In the rows, zero is written as 128.
First come named moves, each a turn or a mirror, each shown by rows before and after it. For each pair of rows after them, which moves, in which order, take the first row to the second? The first pair is done for you.
H:
[ 97 150 114 120 126 133 103 120 142] -> [102 131 115 123 120 135 125 127 164]
[101 127 190 153  97 161 167 121  92] -> [105 131 190 150  99 164 160 124  87]
[121 128  49 137 118 140 147 123 184] -> [111 161  48 136 119 129  86 101 122]
[107 156  89 142 113 143 129 138  99] -> [112 134  90 138 113 150 165 153 133]
P:
[152 109 187 114 140 134 106 142 113] -> [137 137  99 109 152 109  79 117 103]
[152 124 143 120 149 116  92 146 138] -> [133 125  98 125 147 111 108 136 147]
[125 125  93  94 143 124 145 133 167] -> [142 110 155  94 134 137 152 145 164]
[162 110 159 114 128 112 134 160 152] -> [167 121 127 112 142  94  93 148 130]
A:
[113 138 159 129 124 144 120 131 101] -> [105 135  93 131 138 122 121 121 122]
[137 168  87 104 119  92  73  87  95] -> [144 157 164 111 100 110  71  94  76]
[111 124 112 135 119 136 148 130 145] -> [113 122 140 137 109 141 152 129 139]
X:
[128 132 132 117 133 148 151 106  98] -> [131 134 129 114 138 147 145 109  88]
[130 153 125 128 122 112  69 118  69] -> [115 157  65 127 129 104  98 114 101]
[124 126 151 126 116 141 153 119 122] -> [132 131 157 123 121 136 131 117 105]
[ 80 122 152 141 108 133 127  78 110] -> [ 81 124 143 140 115 130 119  85 105]
Now pairs of rows:
Between the rows of a pair lie 2 to 3 moves.
[109 186 134 126 129 112  91 123  49] -> [ 91 177  54 130 138 111 129 111  97] : A X
[135 144 114 111 136 120  75 113 110] -> [158 107 116 114 144 124 113 141 176] : H P A
[163  92 140 120 136 129 157 159 198] -> [176 100 134 115 144 120 124 164 195] : X A P
[126 177  66 102 154 105 139  65 117] -> [154 119 177 111 127 138 205 109 172] : H P
[ 76 161 123 153 112 140 129  96  70] -> [119 151 183 128 113 135  89 112  59] : H X P
[115 142 138 125 125 116  65  93  46] -> [140 113 215 126 119 135  85 120  79] : H X H
[138 116 131 131 125 128 147 136 172] -> [119 131 168 136 108 137 140 120 117] : H P A
[171  97 214 121 126 131 135 159 152] -> [142 119 229 126 109 136 126 134 103] : P P A
[171 103 105 114 145 114 109 144 174] -> [164 111 189 124 124 138 109 145 127] : H X A
